0: [114 169 153 243 138 126 123 146 104 175 163 138 108 183  88  36 115 189
 182 173 157  52 138  93]
1: [124 115 128 149  78 208 123 199 101  85 127 115 131 169 119 218 192 198
  78  87 104 201 185 222]
2: [122 136 102 135  89 140 134 123 214 103 122 156 156 121  98 127 129 165
 181  73  90 221 119  99]
3: [122   0 163  63 124  87  40 199 154  49 146  99 130 173 147 108 101 120
  80 127 157 226  65 168]
4: [159 153 147 199  75  94 108 175 117 121 160 108 118 125 148  98  79 137
 116  77 113  85 120 111]
5: [ 87  41  57 135  50  92  14  96  76 120 173 172 129 112 144 125 116 141
 104 187 142 109 111 148]
6: [152 169 127 208 153  94 171 122  94 137 147 116  84 239 140  57 178 202
 125 111 144  37 191  72]
7: [172 162 149 107 109 174 180 193  53 109  67  88  85  98 178 170 141 124
  86  96  95  69 126 251]
8: [111 131 117 112 161 221 156 178 184  81 120  80  56 153  98 205 194 158
 111  94 135 147 180 133]
9: [107 165 194  95 126 176 147  21 115 139 143 167 101 110 104 135 144 109
 229 143 167 158 170  55]
10: [152  75 124 113 122 144 128 152 127  71 105 146 113 137 154 106  74 137
 113 160 154  79 111 117]
11: [ 78  21 119  88  97 112 149  88 134 171 123 123 148 145  85 111 179 171
 186  91 136 255 148  77]
12: [ 86 164 196 124 156  85 131 106 158 154 103 171 113 190 139 132 109 124
 187  96 138  47  83 107]
13: [ 76  79 145 150 146  52  49 143 153 143 137 150 182 191 125 148 118 178
 130  89 141 129 104 138]
14: [ 84 124  65 106 136 134 154 190 185 133 115  95  91  79 122 105  87 137
 165 158 149  61  86 121]
15: [153 160 177 125  86 158 150 158  86 110 148  77 132 119  89 193  90  92
 108  93 145 121 146 219]
16: [137 114 165 171 201  88 115 111  50 211 160 117 119 121  71  97 124 102
 172 146 153 115 146  74]
17: [132 133 174 173 195  59  97 116  41 221 172 113 121 135  70  77 129  98
 193 132 138 121 146  77]
18: [175 126 199 161 143 110 121 200  85 103 183  91  91 210 147 116  66 116
 126 106 154 136 161  39]
19: [108  74 161  59 108 145 132  61  81 141 145 101 193  12 152  74 166 126
 134 177 169 205 123 158]
20: [138  15  29 167 125 131  86 165 132 126  91 107 168 129 143 142  94 121
  89 131 112 146 104 125]
21: [108  80  95 133 134 140 118 161  99 151 145 114 144 128  40 184  70 143
 179 132 191 127 211  75]
22: [117 101 160 141 112 150 155  80 123 154 102 143 138  49 126  83 139 133
 176 109 145 190  93  74]
23: [147  61  63  93 166 146 125 151 169  86  87 101 115 173 174 164 112  70
  71 149 110 168 108 131]
24: [ 85   0 150  29 107  48  94 166 186  98 122 139 122 165  88 138 115 168
 111  74 207 142 125  99]
25: [145 225 140 152 183 134 152 116 157 169 170  61 143 168 155  77 176 108
  85 168 124  87 182 136]
26: [191 163 213 115 111 205 122  95  64  96 114 211  58 157 155 101 113 114
 220 156 108 131 160  89]
27: [ 29 131 150  59 119 210 145 195 167  64 200  98  64  97 104 168 202 220
 156 158 210 212 143 134]
28: [ 79 181 126  68 203  47 112 123 161 158 109 134 189 146 183 126 160 157
 152 144  94  73  87 200]
29: [ 89 149 124 147 130 186 114 149 138 109 123 126  25 129 141 186 170  99
 101 137 117 119 100 151]
30: [161 124 104  93 175 237 174  80 213 120  49  99 161  55 186  58 185 119
 177 146  75 175 104 131]
31: [153 187 149 104 139 119 220  76 148 113 148  20  95 113 203  98 134 124
 116  76 181  45 169  34]
32: [127 100 112  53 225 153 137 146 101 144 129  89 162 104  88 169 108 103
 149 195 182 107 179 150]
33: [155 169 131  95 109 159 227  94 182 118 116 118 125  30  93  94 109 110
 196  94 124 191 115  64]
34: [118 128 165 176 143  97 120 184 148 174 176  89 114 130  69  71 115 122
 126 132 153 122 122 113]
35: [154 130 177 190 168 177 120 226 121 145 138  84 125  95 113  73  71 134
 154 146 162  83 118 101]
36: [149  74 223  88 179 106 122 160  98 107 108 122 136 112 104 121  77 105
 158 100 159  97  66 179]
37: [ 88 120 204 133 177 170  97  43 218 139 118  62 177 142 237 100 133 106
  76 159 206  54 100 118]
38: [174 153 162 209 168 181 114 122 107 141 147  96 153 158 129  65 120 133
 110 185 162  49 185 123]
39: [107 223 107 206 109  79  76 188 200 136 229 124 127 178 154  51 101 112
  82 197 111 104 110 107]
40: [156 147 168 100 123 133 138  29  98 128 106 159 160   0 137  64 107  95
 183 151 132 116  68 119]
41: [178 171 129 155 106 172  93 100  84  87 134 203 136  96 144 103 124 133
 175 173  87 147 119 149]
42: [164 116  63 161 143  82 174 127 127 162  91  70 137 128 195  78 142 117
  97  80  82  92 108 113]
43: [ 84 104  73 224  65 126  62  70 115 180 112 186 128 113  85 201 175 140
  84  88  85 148 104 148]
44: [182 145 136  83 115 160 137 131 147 127  69 179 122 113 168  88 128  76
 191 120  33 205  96 136]
45: [ 68 119 152 108 108 130 179 149 116 122 148  83  78 161  79 206 148 144
  87 104 192 157 149 146]
46: [ 66 158  88  56 160 103  92 104 162 133 167 155 103 103 102 165 109  73
 132 214 160  88 106 139]
47: [115 153 125 196 100  69  99  90 111 178 189 142 138 191 102 100 118 128
 115 154 139  97 166  95]
48: [ 99 147 164 133 161  93 113 110 185 155  97 166 125 183 123 114 114 143
 184 100 138  68  93  91]
49: [127  91  69 118 102 149 146 143 141  71 111 116 111 106 120 146  98 158
 109 125 158  74 117 135]
50: [149 131 184 185 139 130  91  53  53 171 181 104 182 168 111 126 130 110
  88 159 186  80 234 121]
51: [ 85 119 201  59 116  47 137  85 165 114 130 113 102 103 136 152 104  91
 106  67 180  66  49 151]
52: [188 185  82 161  82 157 223 171 149  83 151 143  34  53  74  54  94 161
 160 134 145  59 137  51]
53: [121 175  81  39 101  57 128 119 146 118 155 115 213  85 120 216 118 101
  55 105 121 128 176 210]
54: [ 72  99 168 106 216  92  95  30 116 176 112 115 154 236 201 115 198 131
 138 142 147 127 128 129]
55: [148  39 186  14 127  68 125 136 134 110  64 128 118 124 141 124 146 132
  90  63 140  86 108 191]
56: [ 20 139 113 117 182 119 116 146 175 167 131  77 187 132 143 129 164 214
 181 146 158  78 112 171]
57: [156  91  57  94 236 132 142 138 103 191  64 114 173 113 130 156 113  74
 133 172  97 120 150 134]
58: [149 182 151 219 234 156 105 247 123 153 164 145 136 183  37  61  97 164
 179 209 130 113 149 114]
59: [144 229 113 196 109  54 150  81 155 174 167 142 150 161 108  90 160 128
  84 110 100  76 165 113]
60: [ 67 173 136  63 192  58  95 132 172 170 105 165 174 158 177 138 154 152
 154 149  98  92  78 183]
61: [112 158 186 135 138  92 153  73 142 153 100 136 148 159 134 126 116 149
 162  82 154  62 116 105]
62: [142  82  70  67 194 161 110 166 172 103  99 121  69 180 199 110 127  61
  94 194 102 134 111 114]
63: [187 119  88 130  49 156 154 168  96  66 101 134 130 118 136 127  59 167
 143  99 126  62 168 142]
64: [ 26 114 144 122 125 100  86 111 104 117 124 161 130 165 169 133 142 255
 201 126 179  20  87 156]
65: [157 191  98 151 154  69 147 183 130 143 156 160 120 188  96  66 153 175
  75 172 112  72 192 133]
66: [164 180  87 141 155  90 179 199 130 125 140 133 121 180 104  89 134 176
  93 156 131  46 206 117]
67: [127 138  69  74 101 108 164 139 118  98 115 148  83 135 152 165 102 143
 112 127 138  64 157  97]
68: [128  46  90 174 147 151  72 124 102 166 120 147 162 139  56 155  39  86
 155 164 153 103 135  93]
69: [ 86 149 120 108 139 157 182  58 137 136 124  79  46 141 151 166 150  61
 106 141 157  82 107 146]
70: [115  28  37 153  56  98 101 120 158 118 116 138  96 171 135 102 116 149
 129 111 103 123  88 100]
71: [152 107 133 135 137 152 135 103  36 153 100 100 134 145 137 143 149  86
 137 146  92 141 125 209]
72: [112 160 121  59 151 152 179 127 118 140  95  81  81 125 182 143 128  58
 161 148 102 114  66 192]
73: [145 127 113 102 116 176 138  83 118 145  74 166 154  69 145 115 203 148
 180 102  62 182 131 158]
74: [104 147 135 166 147 203 128 117  95 171  68 186  77  67  94 154 162 138
 163 152 109  89  82 169]
75: [123 143 199  35   0  97 124 111  86  57 201 171  92  93 164 161 142 154
 115  91 161 195 181  94]
76: [107  49  34 137 135 108 147  73 118 187  74 154  58 118  92 117 111  74
 149 144 128  66  81  85]
77: [122 118 118 152 132 129 142 148  90 154 155  26 181  91 149 117 150 182
 107 109 163  96 164 148]
78: [ 82 129 133 132  70  72 106 153 140 103 141 155 184 146 124 123  88 222
 173 109 149  61 124 167]
79: [ 53 205 147  66 179  17  98 105 135 145 147 168 104 206 194 149 157 143
 149 130 113  65  84 144]
80: [146 111 110  78 209 145 144 135  11 123 105 114  55 161 190 132 153  63
 105 213  80 140  84 198]
81: [134 104 134 112  63 139  62  82  92 108 145 181 142  80 122 142 143 125
 182 115 107 190 136 135]
82: [181 169 100 144 188 116 215 193 142 131 111  52 158 138 136  93 130 172
 158  66  90 118 165  82]
83: [112 196 160 172 117  42   9 172  59 138 255 164 101 182 115 133  96  81
  57 199 148  89 166 122]
84: [157 184 127 187 143 136 157 113 105 181 146 106 187 148  87 126 135 132
  77 143 158  77 218 138]
85: [ 46 150 122 118 122  77 110 155 148 134 139 131 212 154 151 155 120 235
 196 101 145  92 122 148]
86: [177 168 144 137  86 163  91 104 100  94 123 219 135  87 145  92 115 144
 202 160  62 155 123 137]
87: [121 135  67  79 108  96 161 134 121 119 115 143  95 131 123 176 111 140
 111 117 144  55 168 114]
88: [120  56  73 101 138 111  83 208  90  98 139 168 122 192  86 160 135 171
 130 164 122 179 177 145]
89: [150 167 144 129 147 138 205  67 136 124 148   3 107 123 229 103 143 112
 101  86 188  53 170  39]
90: [ 92 147 159 143 116  78 117 124 159 137 208  84  33 175 137  71 142 108
 103 135 173 100 130  55]
91: [154 172 142 147 111  52 106 189 100 146 162 139 110 145 156  75 122 126
  88 138  84 129 122 129]
92: [120 163 154 113  88 123 127  96  71 152 138 214 126  94  73 137 132 158
 235 112 115 166 164  97]
93: [199 147 120 184 180  85 159 191 123 143 121  84 156 160 116 100  98 113
 141  62  81 142 134  76]
94: [ 58 163 137 154 153 127  91 106 124 211 218 120  84 183 111  67 175 117
 136 228 174 123 174  90]
95: [196  75 105 108 115 139 165  83 112  93  89  98  64 169 202 119  89  54
  58 118 133  45 127  92]
96: [107  70  95 100 210 168 147 125 111 151 117  83 176 123  52 179 118 141
 158 153 195 131 199 103]
97: [125 181 188 114  71  96 123  98 105  76 160 159 138  59 138 180 139 101
  75  83 104 232  56 159]
98: [ 97  26 130 126 251 161  74 134  38 185  98 139 108 212 103 173 173  80
 147 198 103 237 107 176]
99: [158 172  88 145 173  96 160 190 128 149 133 132 128 179 100  80 174 179
  93 160  96  76 200 138]
100: [161 133 163  75  71 156 183  89 114  96 134 120 107  66 166  81 134 141
 138 121 152 149 150  83]
101: [135  67 118 162 113 129 131 150  78 115 108 106  92 172 104 147 110 111
 135  96 107 122  85 189]
102: [148 169 178 117 199 103 137  91 150 134  90 127 168 189 179 164  99  96
  96  98 123  55 120 143]
103: [ 80  72 151 130 182 106 111  96 120 157  98 142 136 234 159 119 189 209
 157 106 149 118 160  91]
104: [113 194 173  77 144 103 124 111 144 104 127 104 187 149 201 150 155 178
 142  88 134  37 155 184]
105: [153  89  98 172  78 128  84 221 169  79 111 161 146 153 112 142  46 132
 122 108  96 166 111 121]
106: [133 159 125 124  34 106 110  91 131 115 137 194 129 122 133 157 163 143
 155  75  67 197 146 114]
107: [124 223 132  69 111 108 118  84 255 133 141 154 147  87 125 156 142  56
 137 104  82 205 109 108]
108: [140 224 198  14 111 115 185 119 213  52 177 119  68 122 187 139 158  92
  94  97 132 197 152  65]
109: [169 125  88  94 155  93 173  80  84 153  90 105 172  84 108 156  95  61
 110 119 108  96 116 173]
110: [109  48 217  63 186  81 135 120  67 127 122 131  96 149  65 148 109 113
 155  96 209 104 113 122]
111: [133 181  96 126 206  54 112 129 144 158 185  81 171 162 109 151 124  56
 122 127  90 196 156  92]
112: [150  87  65 166 162 128 173 125 148 160  82 122 179 150  33 156  77 135
 179 102 127 138 158  91]
113: [143 186 127 104   0 108  92 153 123  63 170 224  58 111 152 103 127 171
 180 118  64 153 111 131]
114: [137 182  90  73 166 148 183 116 104 148  91  91  89  96 174 124 145  52
 146 152  69  95  83 191]
115: [165  90 110 121 127 141 146 156 142  70 110 129 117 151 128 108  76 136
  95 164 166  69 133 113]
116: [171 128  66 133 117 159 227  80  89 127  84  96  95  67 152  87 184 139
  91 135 108 102 133 144]
117: [ 94  90 160 159 165 113 141 141 174 124  85 171 121 215  77 117  94 188
 197  97 159  99  89  75]
118: [188 123  64 101 153 134 149 152 163 106  59 132 157 144 135 153 102 106
 101 122  74 102 152 154]
119: [ 89 191 154  84  97 154 172 156 138  92 159 132  66  78 145 134 172 141
 145 127 120 184 103 135]
120: [102  66 165 139 133 162 137  54 100 169 102 136 140  35 120  96 142 134
 171 116 167 206  70  70]
121: [184 141 200 180 161 105 109 198  79 131 184  60 114 193 152 102  61 103
 121 101 143 127 176  45]
122: [158 127 141 209 120 125  82 191 153  98 188 103 189 183  86 118 114 170
  44 138 157 128 184 146]
123: [147 146 177 109 107 123 148  44  93 132 111 167 157   0 127  78 107 105
 189 141 148  93  71 137]
124: [110  81 114 126 147 101 154  79  36 168 117 101 123 143 109 193 158  65
  55 125 128 147 116 201]
125: [112  99 189 181 198 148 122 137 164 115 100  99 182 198 120 176  76 166
 142  68 180  94 119  76]
126: [110 133  81 230 131  94 117  78 234 137 145  92 161 210 174  79 180 120
  20 130 102 137  81 120]
127: [172 134 142 156  61 223 135 113 171  67  96 139 167  44 168  91 120 167
 150 113 107 143 108 150]
128: [ 91 120 121 117 121 161  96  67 214 146 147 139 168 108  80 148 126  90
 176 113 128 225 142  73]
129: [157 153 120 194 148 100 166 138 107 137 141 108  97 229 133  43 163 188
 135 128 131  51 193  87]
130: [146 173 123 142 255 150 202 182 117 183 106  39 185 119  70 134 119 134
 216 133 130 115 173 107]
131: [168 212 138 192 148 108 106 155 166 137 177 117 148 170 141 104 130 108
  46 150 102 112 157 127]
132: [138  78 150  70  48  69 161  88 141  58 151 147 138 107 152  94 149 170
 112  89 136 245 108  88]
133: [114 176 115 133 147 216 147 151 120 137  80 151  51  94 113 144 183 146
 152 152 106  81 115 186]
134: [144  82 125 206  49 140  27 152  81 105 225 160 145  46  72  87  88 122
  82 197 171 176 124 128]
135: [151 183 148  88 152 104 137  91 130 155 119 211 122 136  75 150 127  75
 215 119  61 202 142  85]
136: [142 137 165 158 114 205  91 150 182  95 126 170 120 157 115 113 121 133
 181 125 109 209 128  85]
137: [135 122 167 172 164 221  71 131 111 120 128 131  78 114 144 167 139  74
 102 159 120 138  93 166]
138: [180 164 206 146  31 163 181 109  48  24 151 132 119  85 121 173  92 146
 131  49 142 148 114 158]
139: [159 164 108 159 160 101 178 135 169 118 174  88 147  91  56  91  83 103
 145 129 142 158 122  61]
140: [110 198 146 114 161  77  99 154  69 163 186 104 171  82 154 148 141 128
 126 138 132 123 169 136]
141: [110  68 172 153  35 142 128  63   4 117 130 160 111  89  99 161 175 170
 151  86 142 205 134 135]
142: [131 126  34  90  91  64 136  56 133 155  90 133 203  87 139 193 140  89
  70  95  76 121 121 193]
143: [197  78 100 163 116 170 153  83 241  72  71 128 183 176 131 137 134  98
 122  30  52 255 121  76]
144: [118 241 115 176 145 115  94 177 207 133 211 121 132 171 160  45 105 113
 106 215 117 109 132 112]
145: [116 102 144  15 155  30 188 138 138 134  88 105 161  95  89 157 120 141
 140  54 134 120  92 185]
146: [ 94 138 147 100  87 138 137 167  91 130 156  87 116 114 114 164 110 131
 165 128 131 138 122 207]
147: [115 152 214 106 195  97 121  56 111 154 107 161 145 186 161 132 105 106
 155 155 161  53 114 133]
148: [122  80  41 135 140 126  80 151 116 132 137 137 128 158 117 146  72  71
 116 198 119 124 121 130]
149: [129 120 145  78  91 101 162  44  89 121 128 146 114  69 180  82 176 130
 141 118 114 181 103 110]
150: [133  55 103  96  94  83  47 121 104  84 165 148 183 148  88 192  67  93
  93 133 157 174 144 144]
151: [141 177 131 113 140 123 205  78 141 131 144  20  87 127 225 107 140 119
 115  90 169  50 156  49]
152: [ 83  70 155 105 229  96  79  48 109 176 106 107 153 243 197 155 190 128
 133 122 130 124 134 112]
153: [122 202 137 183 159  87 117 115  62 208 185 134 150 148  75  79 154 167
 156 181 139  64 200 143]
154: [ 82 103 158 145 144  56  73 141 149 152 132 139 187 192 114 155 123 171
 130  84 136 113 118 140]
155: [137 117 127  55  80  94 174 148 123 104 130 169 113  89 141  61 167 180
 165 128  99 223 110 102]
156: [ 78  85 163 123 109  98 109  96  92 125 133 116 170 165 147 148 148 220
 162 100 175  75 143 160]
157: [ 83  97  47  13  94  50  73 137  80 128 192 150 100 114 172 138 207 155
  77 191 121 130 179 177]
158: [ 94 187 169 138  93  94 132 141 185  95 105 147 160 137 167 129  62 183
 184  76 137  41  50 137]
159: [164  89  91 141 164 133 145 140  82 159  74 151 148 103  79 124  87 133
 170 152 121  81 149 119]
160: [118 123  95 217 143  99 116  92 205 168 142  79 172 201 177  64 175 131
  20 138 118 130 116 107]

[127 175 178  99 121 161 204  58 179 135 108 144 140  40  95 119 110 112
 199  83 144 177 115  47] 33 22
[106 106 183  96  46 180  90  71  98  88 183 113 140  77 127 158 146 147
 159 111 174 176 189 132] 81 75
[134 104  60 122 115 169 176 134 166 113  64 114 125  84 151 115 124 144
 114 135 139  55 127 154] 49 14
[165 186 143 203 158 143 165 125 117 184 141  91 225 146  99  99 121 154
  84 152 144  87 203 136] 84 38
[105 146 154 143 113  69 125 152 125 149 198  86  61 150 132  77 128 124
 115 133 166  93 134  67] 90 34
[115 137 123 118 110 151 119  67 195 130 143 157 178 102  87 169 137 107
 166  97 121 229 149  79] 128 2
[173 196 178 218 104 157 148 121 154 123 131 106 132 115 154  64 114 154
  55 124 154   4 145 126] 38 4
[152 220  83 200 129  64 156  99 154 194 141 126 148 164 113  86 143 124
  96 115  93  61 178  96] 59 47
[104  87  81 122  79 146 106 138 198 130 136  90 143 131 114 173  65  92
 106 122 167 105 153 110] 49 148
[114 164 128 166 110 188 134 160 109 110 127 118  35 145 156 170 165 128
 111 114 100 120 100 159] 29 133
[181 154 132 102 134 170 134 121 146 124  78 160 109 122 166  94 143  95
 201 113  36 203 110 118] 44 73
[171 157 124  96 136 128 141 111  70 137 105 144 147  58 112 154  71  80
 139 148 123  65 137 162] 109 159
[113  55  59  84 144 107  75 206  79 114 148 176 124 172  96 150 146 173
 140 188 115 186 173 153] 88 148
[155 107 146 140 134 149 128  71  25 137 108 117 121 156 143 146 135  71
 133 133  90 150 112 186] 71 124
[145 229 159  65 213 184 163 136  48 167 103 160  45 125  90 206 178  76
 170 165  98  82 188 180] 133 114
[ 91 181 141 176 111  40   0 177  86 135 255 176  89 215 113 135 116 104
  56 216 141 118 163 116] 83 47
[197 159 146 185 147 136 194 161 173 105 116  42 181 109 135  90 110 159
  98  46 133 103 153  95] 82 93
[152  14  49 126 138  94  88 168 111 119  81 147 209 132 100 138 104 137
 104 123  84 188 104 185] 20 88
[132 117 139 111  60 157  79  89 103 122 127 182 132  90 123 130 134 120
 181 124 101 184 135 135] 81 106
[ 73 118 205  30  83  37 140 114 158 104 150 103  74  70 147 148 100 101
 110  65 188  76  38 143] 51 55
[141 102 115 201 155 255 101 157 157 108  68 114  92 119 170 137 151 114
  94 144  98 140  64 178] 137 29
[147 101  84  89 167 141 163 148  84 137  69 144 112 103  87 154  86 124
 177 133 143  60 144 127] 159 87
[168 133  82 171 154  54 176 104 120 166 106  82 140 128 178  81 127  99
  93  77  86  99  95  80] 42 93
[110  74  43 119 136 124  71 165 117 145 121 140 129 135 113 162  87  91
 119 167 114 120 138 137] 148 20
[175 127 125 123 114 172 172 187  62 110  83  76  97 101 147 144 140 124
 110  94  88  90 119 251] 7 71
[164 202 184   1 108 125 205 129 205  68 142 115  63 121 185 132 155  92
 102  99 134 171 150  83] 108 119
[110 175  56  71 107 112 166 197 202 112 119 146 117  91 116 115 120 181
 157 144 108  72 137 146] 14 87
[124  51 172 169  41 134 118  56   0 124 138 170  99 110 105 151 173 153
 149 100 127 231 110 138] 141 81
[ 86 171 127 178 105  37   0 169 115 140 255 165 102 223 102 136 105  95
  64 202 132 119 170 124] 83 47
[191  73  83 113 126 126 155  81  88  81 112  61  58 175 212 119  96  73
  46 111 143  24 137 107] 95 115
[120  59  62 217  81  98 101 148 174 125 101 119  71 212 128 131 114  85
 106  75  55 176  29 132] 70 101
[ 90  42  70 155  36 107   2 104  91 113 175 166 141 130 153 121 105 125
 120 177 131 124  95 158] 5 70
[134 124 152 119  54 145  97  96 116 129 124 182 152  97 124 136 136 125
 161 109  95 188 136 135] 81 106
[ 83 195 150 139 121 182 101 192 180 107 158 147  49 142  90 215 118 106
 136 132 135 146 123 106] 29 119
[ 88 191 129  84 193  57 102 203 120 176 230  77 155 104 117 125 131 125
 116 184 154 145 173 123] 140 111
[133 148 108  88 142 212  93 159 158  93  78 182 180  78 170 109 172 182
 190 170  56 183  98 220] 73 86
[133 155 156 113 128  58 107 165 155  87 123 148 154 220 144 161  96 163
 130  70 106 103 131 135] 154 13
[202 142 158 114 106 172 170  78 125 129  50 147 171  86 138 122 147 135
 167  61  82 157 161 114] 73 44
[158 188 124 184 106  45 103 196  84 159 173 123 113 122 174  69 125 124
  88 126  80 115 107 131] 91 4
[167 139  88 172 150  71 180 124 135 162 103  82 120 140 185  69 135 100
  98  87  75  98  85  89] 42 93
[ 95 127  85 166 124 123 138 193  83 163 167  95 152 164 110  63 216 253
 141 169 129 131 223 162] 99 77
[141 112 150  77  98 124 156  32  62 121 120 147 111  66 196  97 189 124
 138 128 116 171 108 107] 149 100
[116 164 162 109  92  98 129 110 132  90 151 156 131  53 136 168 147 102
  79 102 100 226  61 153] 97 119
[121 166 138 128 137  75 103 151  70 167 188  78 189  65 125 134 141 134
 126 132 131 127 165 149] 140 77
[157 102  39 132 125 120 146 142 144 123  67 132 159 108 128 116 127 137
 108 121  85  97 108 173] 118 49
[119 153 131 134 144 222 140 146 123 146  77 147  45  89 124 134 187 128
 171 157  98  95 102 170] 133 74
[154 179 109  73 108 143 193  94 130 144  78 167 124  22 142  87 171 149
 212 124  67 141 117 141] 73 149
[145 120 149 101  78 130  71  71  93 131 143 176 138  76 142 106 144 112
 172 135  86 205 131 131] 81 86
[ 91 177 135 148 131 123  78 141 202 137 146 149  65 130  87 208 133  50
  81 108  95 172  68 135] 29 107
[ 74  88 135 141  58 160  57  72 228 105 168 137 152 133 109 146 135 132
 163 109 147 234 119  73] 128 2
[ 70 110 100 150 130 201 118 184 186 122 109 100 106 130  89 196 203 191
 109  83 125 184 146 163] 8 1
[104 149 143 107 102 140 151 179  89 123 142  78 138 126 107 155 100 132
 183 129 128 128 131 204] 146 15
[143  84  82 116  86 126 128 144 146  81 119 108 165 124 145 145 108 136
  91 124 127 139 131 162] 49 20
[107  81 158  63 115 143 133  57  91 133 148 107 184  18 149  68 179 138
 139 172 172 191 119 159] 19 149
[ 82 116 186 119 157 140  85  70 224 130 125  75 166 162 242 120 125 102
  64 128 178  67  77 123] 37 102
[112  49 139 184  90 185 162 121  73 128 116  73  90 139  78 158  96 134
 173  82 188 118 120 111] 101 21
[106  79  97 132 147 131 125 157  85 173 141 104 146 126  32 187  93 141
 194 116 178 150 210  67] 21 96
[ 83 135 115  93  80 106 133 167  91 121 144 149  31 168  80 237 209 160
 111  64 118 159 193 136] 45 8
[108  97 155 140 249 202 146 106  56 195 110  64 154  94  51 152 125  57
 177 194 169 117 120 207] 32 96
[144 148 115 104 143 161 169 198 190  92 200  71  92 106  87  96 130 121
  97 166 166 189 179  67] 139 34
[131  76 179  35 121  45 122 130  79 101 107 149 116 143 163 132 101 117
 107 111 138 112  81 191] 55 36
[123 212 154 107  96 169 159  67 196 133 134 146 143  21 121 102 121 111
 192 139 140 122 133  88] 33 40
[124 143 112 113 174 185 141 203 167  77 129  83  75 160  92 206 183 149
  87  97 136 143 190 152] 8 45
[185 120  88 123  51 171 172 182 126  47 106 126 128  96 128 121  36 166
 149 120 149  38 155 138] 63 49
[177 164 226 119 111 208 126  71  57 112 102 224  59 157 151  88 117 107
 216 173 120 116 153  85] 26 9
[ 96  62 184 157  52 168 118  58   0 133 133 171  97  89 102 168 197 178
 150  85 164 220 127 116] 141 81
[118 117 104 114 132  80 130 137 125 160 143 140 152 132  15 190  29  86
 179 116 172 119 153  82] 21 112
[150 157 146 251 122  40  84 111  71 195 153 167 174 218 100  72 102 119
 114 130  90 129 130 111] 47 91
[ 55 128 135 131  66  75  85 140 153  98 152 153 159 166 142 139 118 233
 157 105 156  63 120 166] 78 85
[134  53  57 228  62 103 115 138 169 115 130  85  71 197 133  87  88  73
 120  80  61 167  29 122] 70 101
[154 156 109 148 242 151 218 178 115 187 114  46 183 106  58 106 114 157
 227 113 146 125 176  77] 130 82
[ 93  98  91 176 135 206 121 175 168 110 119  71  97 162 102 182 208 193
 107  94 133 169 150 151] 8 1
[156  87  89 152  95 121  74 232 166  86 121 164 144 153 102 137  41 136
 135 128  98 166 112 111] 105 20
[171 129 136 133 232 172 193 191 161 153  88  15 129 140 147  72 183 137
 149  85 109 147 169 101] 82 130
[ 50 160 139 154 218 194 146  65 168 203 123  77  87 122  50 217 175  57
 136 128 181 147 126  95] 69 96
[ 69 102 172  52 107  46 133 121 197 105 132  91 100  84 139 142 126 109
  98  69 168  92  29 167] 51 145
[116  62 105 182 108 120 141 133  92 106 115 103  91 184  92 168 103 110
 114 100 122 129  72 168] 101 49
[132 228 112 183 116  66 160  72 139 174 187  97 155 153  90 112 151 120
 106 121 117  67 177 138] 59 84
[178 180  92 151 195 114 230 177 130 148 101  49 154  99 129 102 127 154
 167  59 101 125 170  73] 82 93
[ 38 106  81 149  63 110  85 127  96 165 148 157  70 151  95 228 239 171
  86  78 107 192 162 140] 43 45
[107 116 111 136 101 187 116  54 171 121 134 140 149 111 130 123 162 135
 188 127 127 198 152  94] 128 2
[118 117 190  85  57 187  52  83 126  98 193  94 139  66 136 136 139 127
 175 114 165 168 186 135] 81 100
[ 58  11 145  49 110  48 117 186 189 114 126 114 120 155  70 140 115 184
 119  69 186 151  98 120] 24 13
[ 85  83 141 139 172 117 122 117 121 142  91 157 126 241 145 143 155 202
 173 102 141 119 131  94] 103 117
[115 119 141 126 146  61  58 219 124 131 205 108 136 166 144  84 159 132
  81 165 116 207 138 128] 91 34
[101  64  44 120 116 117 150  72 148 162  91 158  60 114  95 100 116  69
 134 184 132 111  71  86] 76 148
[172 204 105 239 149  77 177 117 113 209 103 123 204 112 106  47 137 170
 133 104  73  42 134 149] 59 84
[160 165 151 113 116 107 150  67 120 153  90 198 117 120  97 115 109  85
 223  87  76 164  99  97] 135 92
[101  21 110 138 219 135  90 128  29 164 113 140  81 203  87 146 163  83
 148 202 115 209  93 164] 98 71
[ 75  99  99 155 136 216 128 185 200 122 110  91 106 129  78 198 207 189
 132  91 137 173 153 156] 8 1
[ 67 165 182  57 186  99 108 108 173 117 142  91 185 140 196 183 125 147
 124 120 191  48 126 151] 104 102
[150  61 153  76  35  89 141  99 151  51 148 155 146 122 148  86 145 179
 122  66 135 243 131  80] 132 155
[156 173 190 140 132 158 201 144  79 112  57 155 118 120 211 155 160 161
  24 109 114 124  97 155] 7 116
[124 137 196 145 152 118  76  94 122 144 112 165 157 188 176 120 101 134
 158 144 135  52 109 144] 147 12
[ 66  90 149 111  91 107 103 120  88 130 120 112 173 156 152 151 168 231
 147  95 164  86 160 176] 156 85
[138 162  90  57 105 107  87 131 135 111 125 165 144  78 148 137  80  73
 115 194 100  75 107 198] 46 148
[180 165 168 205 163 173 123 131 106 130 137 120 133 150 138  56 119 148
 107 182 154  30 172 126] 38 84
[ 81  80  20 102 118 121  95 157 114 145 112 153 118 107 144 152 132 135
 118 188 120 132 121 131] 148 20
[173 120 171  72  87 163 185  75 118  89 126 106 119  67 179  84 150 139
 125 116 153 163 165  76] 100 149
[ 94 166 187 124 139  98 151  80 162 154  96 134 174 153 144 141 117 163
 157  79 162  50 120 127] 61 12
[107 131 106 108 136 137 181  67 113 125 130  90  43 148 126 151 157  76
  86 159 163  76 106 151] 69 29
[198 145  77  86 181 125 143 118 151 106 108 106 115 149 148 109 106  76
 131 134  98  64 151 113] 118 115
[162 108  58  86 238 130 133 156 138 188  58  94 179 130 132 158 100  62
 124 152  88 114 136 144] 57 118
[129  46 152 168  93 189 181 129  68 114 103  81  91 131  84 151 100 157
 180  79 184 108 127 125] 101 49
[157  71  75 159 101 132  77 255 155 101 123 149 163 143  84 140  25 135
 147 131 100 178 123 115] 105 20
[ 91 184 136  87 178  72 112 186 149 164 230  56 150 104 114 113 142 117
 119 160 156 146 160 111] 140 34
[193 151 138 190 163 152 199 177 175 126  92  50 179 106 130 100 128 155
  98  48 126  90 156  97] 82 93
